Where one turn sends some rows of the set: a few examples, then the rows asked:
k_72: [ 15 -20   8   0  10 -10  20  17   3 -12  10 -14 -10 -14  40  -7 -12  -6
  10  19 -10   8  23   2]
k_880: [-22 -25 -21   3  -1 -14  -8  -4  -3 -29  -4  10  -3   7  17   2   9   6
  -4 -20 -17 -23   3   4]
k_949: [-19 -17 -10  10   3   7   7  28   0   9  30   1 -10 -17  17  -1   6 -24
  36 -21   9   3   9  -8]
k_637: [-18   1   6  12   2  -9  -1  -5  12  -2   8   8  27  24  15   4  31  -6
  29  -9 -13 -20   6  -7]
k_826: [-10 -31   8  -7  -4 -18   7  22  -6 -14  24  -3   2 -21   2  10  13 -19
  31 -16   5   1  17  -7]
k_106: [  6  -5   2   9 -17   7 -16  17 -30  20 -14   4 -14  -9  15   9   7  11
  20   7   2 -14  12 -16]
k_467: [ 14  -6  11   6  13   2  14  14   3   3  -2 -19  19  -1  42 -14 -16  -5
  -6   8   3 -10  11   2]
k_457: [-19 -19  -8  -6   0 -17  14  -8   1 -24 -22   3  -9   7   8   8 -12  -6
   1   1 -23 -13  -8  -5]
k_894: [ -3 -12   9  19  -1  -1 -11  16  -4  10   5   2  12 -14 -19 -19  21 -16
  28  -7   6 -13   4   7]
k_10: [-30  -9   7  19  18  14  15  -9   9   3 -18 -19 -10  -6  31 -14 -10  22
  23  -9   7   1   4  10]
k_694: [  0 -12 -11   5 -17   3  -9  33 -17  22 -12   2 -14  -8  27  -6   3   4
  29  -5  -4 -12  29 -19]
k_500: [ -9   1   7  20  -3   7   2  22 -13   1 -11  -9 -15   2  31 -28   2  -9
  -1  16 -30   7  22  -8]
k_577: [-19 -12   9   4 -10 -20   0  13   3  -5  21  -4 -15 -21  -5   2   1 -29
  37 -16   5 -13   5 -12]
k_88: [-28 -16   9  11  25  14   6  -9  11  -3 -21 -12 -20  13  22  -5   0   5
  27 -20   6  13  -7  -6]
k_664: [-13 -22  -7  -9  -1 -18  17 -14   2 -30   2  16   5  -8  17  10  -9   7
   8  -3 -11  -5  -3   0]
k_564: [-31  -1  23  23  18  16   6  -6  -6  -5 -22 -21 -22  -3  25  -3   4  11
  19  -8   1  11  -4  -4]
k_499: [ 13  -9  14   3   8  -2  18   5   0  12   4 -20 -10 -12  22 -11 -10 -19
  -2  24  -5  -3  29  -3]
k_115: [ -8 -19   8   0 -20  10 -14  12 -25  23  -8   0 -17  -1  28  -4   1  12
   3   3  -1 -13  27 -13]
k_280: [  0   1  26  19   0  -3 -11   9  16  -2  16  14  16  17  17   2  11  -7
  32  -1  -3 -31   0 -17]
k_453: [ -4  14  21  19   6 -15  -4  -5   4   3   9  10   6  22  19  10  28  -1
  29  -3 -10 -16 -10 -17]
k_639: [-21   4  -8   4   1 -21  12 -10   5   5 -12  20 -11   4  13 -21  -8   6
  14 -21  -9   0 -20  -5]

k_880 goes to k_949
k_10 goes to k_637
Now these:
k_72 goes to k_664
k_280 goes to k_115
k_453 goes to k_106
k_894 goes to k_500
k_577 goes to k_499

